129, 91, 150, 78
86, 91, 150, 84
129, 91, 150, 147
->
91, 150
91, 150

105, 142, 135, 96, 125
105, 142, 135, 96, 125
105, 141, 136, 95, 125
112, 94, 90, 138, 90
105, 141, 136, 95, 125
->
142, 135
142, 135

115, 67, 80, 136, 103
83, 91, 103, 101, 116
134, 101, 48, 107, 64
92, 64, 134, 111, 103
->
67, 80
91, 103

116, 113, 128, 83
115, 107, 115, 63
122, 107, 126, 84
122, 93, 107, 76
113, 107, 113, 58
->
113, 128
107, 115

79, 61, 82, 100, 93
86, 73, 76, 92, 85
->
61, 82
73, 76

112, 92, 88, 142, 88
107, 147, 138, 96, 127
107, 147, 138, 96, 127
113, 95, 93, 143, 91
->
92, 88
147, 138

85, 89, 91, 84
145, 87, 116, 88
119, 97, 94, 81
102, 87, 117, 116
82, 82, 110, 94
->
89, 91
87, 116
---
117, 122
68, 143
->
122, 68

135, 138, 140, 63
142, 138, 142, 58
134, 127, 135, 63
->
63, 142, 127

80, 66, 83, 122
64, 63, 71, 139
->
122, 71

153, 150
74, 47
->
150, 74

64, 61, 130
76, 153, 61
64, 80, 90
->
130, 153, 64

115, 46
155, 72
126, 81
->
46, 155

78, 126, 77
105, 92, 105
82, 117, 83
93, 112, 96
148, 55, 148
->
77, 92, 82
---
50, 132, 81, 95
72, 85, 84, 106
88, 121, 98, 77
108, 83, 85, 123
113, 82, 80, 105
->
50, 132
72, 85
88, 121

91, 60, 66, 131
129, 131, 121, 65
56, 141, 92, 130
->
91, 60
129, 131
56, 141

105, 123, 65, 136, 53
91, 57, 66, 53, 71
90, 60, 60, 61, 67
->
105, 123
91, 57
90, 60

104, 100, 97
87, 94, 104
53, 83, 116
71, 92, 109
->
104, 100
87, 94
53, 83

132, 71
58, 118
119, 77
70, 71
->
132, 71
58, 118
119, 77

75, 139, 89, 99, 88
135, 91, 88, 114, 62
99, 61, 120, 132, 91
136, 58, 100, 91, 86
->
75, 139
135, 91
99, 61
---
66, 99, 96, 95, 95, 66, 76, 100, 79, 95, 76
126, 65, 71, 76, 80, 126, 115, 63, 112, 76, 115
115, 123, 118, 115, 113, 115, 119, 124, 120, 115, 119
118, 62, 64, 70, 73, 118, 103, 60, 103, 70, 103
81, 83, 78, 81, 82, 81, 81, 82, 86, 80, 81
73, 92, 89, 89, 90, 73, 82, 93, 85, 89, 82
->
115, 123, 118, 115, 113, 115, 119, 124, 120, 115, 119
66, 99, 96, 95, 95, 66, 76, 100, 79, 95, 76
73, 92, 89, 89, 90, 73, 82, 93, 85, 89, 82
81, 83, 78, 81, 82, 81, 81, 82, 86, 80, 81
126, 65, 71, 76, 80, 126, 115, 63, 112, 76, 115
118, 62, 64, 70, 73, 118, 103, 60, 103, 70, 103

77, 115, 58, 84, 106, 62, 122
75, 117, 56, 85, 108, 58, 125
104, 120, 105, 90, 90, 103, 88
75, 116, 54, 83, 107, 59, 125
77, 115, 59, 84, 106, 62, 122
75, 115, 53, 82, 107, 60, 126
82, 112, 64, 83, 102, 70, 114
111, 123, 109, 83, 83, 114, 79
->
111, 123, 109, 83, 83, 114, 79
104, 120, 105, 90, 90, 103, 88
82, 112, 64, 83, 102, 70, 114
77, 115, 59, 84, 106, 62, 122
77, 115, 58, 84, 106, 62, 122
75, 117, 56, 85, 108, 58, 125
75, 116, 54, 83, 107, 59, 125
75, 115, 53, 82, 107, 60, 126

96, 92, 64, 92, 93
83, 83, 60, 104, 108
89, 88, 71, 104, 107
->
89, 88, 71, 104, 107
96, 92, 64, 92, 93
83, 83, 60, 104, 108

69, 79, 51
80, 98, 99
->
80, 98, 99
69, 79, 51

95, 105, 101, 102, 100, 100, 99
97, 76, 108, 88, 94, 89, 93
99, 90, 109, 106, 96, 90, 82
105, 105, 95, 100, 101, 102, 104
109, 107, 78, 85, 111, 123, 127
100, 121, 84, 99, 104, 111, 113
111, 116, 80, 106, 108, 118, 113
94, 59, 116, 91, 82, 67, 62
->
94, 59, 116, 91, 82, 67, 62
99, 90, 109, 106, 96, 90, 82
97, 76, 108, 88, 94, 89, 93
95, 105, 101, 102, 100, 100, 99
105, 105, 95, 100, 101, 102, 104
100, 121, 84, 99, 104, 111, 113
111, 116, 80, 106, 108, 118, 113
109, 107, 78, 85, 111, 123, 127

127, 118, 127, 132, 137, 82, 139, 134, 82, 131, 82, 132, 132, 90
134, 122, 134, 136, 134, 116, 134, 136, 116, 136, 116, 136, 134, 107
116, 110, 116, 120, 124, 70, 126, 122, 70, 121, 70, 120, 119, 85
74, 81, 71, 69, 65, 81, 64, 67, 81, 70, 81, 70, 67, 90
67, 76, 67, 62, 58, 88, 56, 61, 88, 62, 88, 62, 62, 94
113, 107, 114, 117, 125, 77, 126, 120, 77, 116, 77, 117, 119, 89
->
134, 122, 134, 136, 134, 116, 134, 136, 116, 136, 116, 136, 134, 107
127, 118, 127, 132, 137, 82, 139, 134, 82, 131, 82, 132, 132, 90
116, 110, 116, 120, 124, 70, 126, 122, 70, 121, 70, 120, 119, 85
113, 107, 114, 117, 125, 77, 126, 120, 77, 116, 77, 117, 119, 89
74, 81, 71, 69, 65, 81, 64, 67, 81, 70, 81, 70, 67, 90
67, 76, 67, 62, 58, 88, 56, 61, 88, 62, 88, 62, 62, 94

119, 108, 105, 86, 109, 87, 88, 120
106, 123, 100, 92, 119, 102, 100, 114
91, 87, 89, 105, 98, 110, 109, 89
83, 51, 84, 102, 66, 84, 94, 75
66, 74, 73, 109, 98, 117, 98, 80
73, 107, 87, 94, 106, 106, 94, 97
102, 114, 97, 102, 114, 102, 89, 111
87, 86, 92, 120, 112, 129, 113, 88
->
119, 108, 105, 86, 109, 87, 88, 120
106, 123, 100, 92, 119, 102, 100, 114
102, 114, 97, 102, 114, 102, 89, 111
87, 86, 92, 120, 112, 129, 113, 88
91, 87, 89, 105, 98, 110, 109, 89
73, 107, 87, 94, 106, 106, 94, 97
83, 51, 84, 102, 66, 84, 94, 75
66, 74, 73, 109, 98, 117, 98, 80
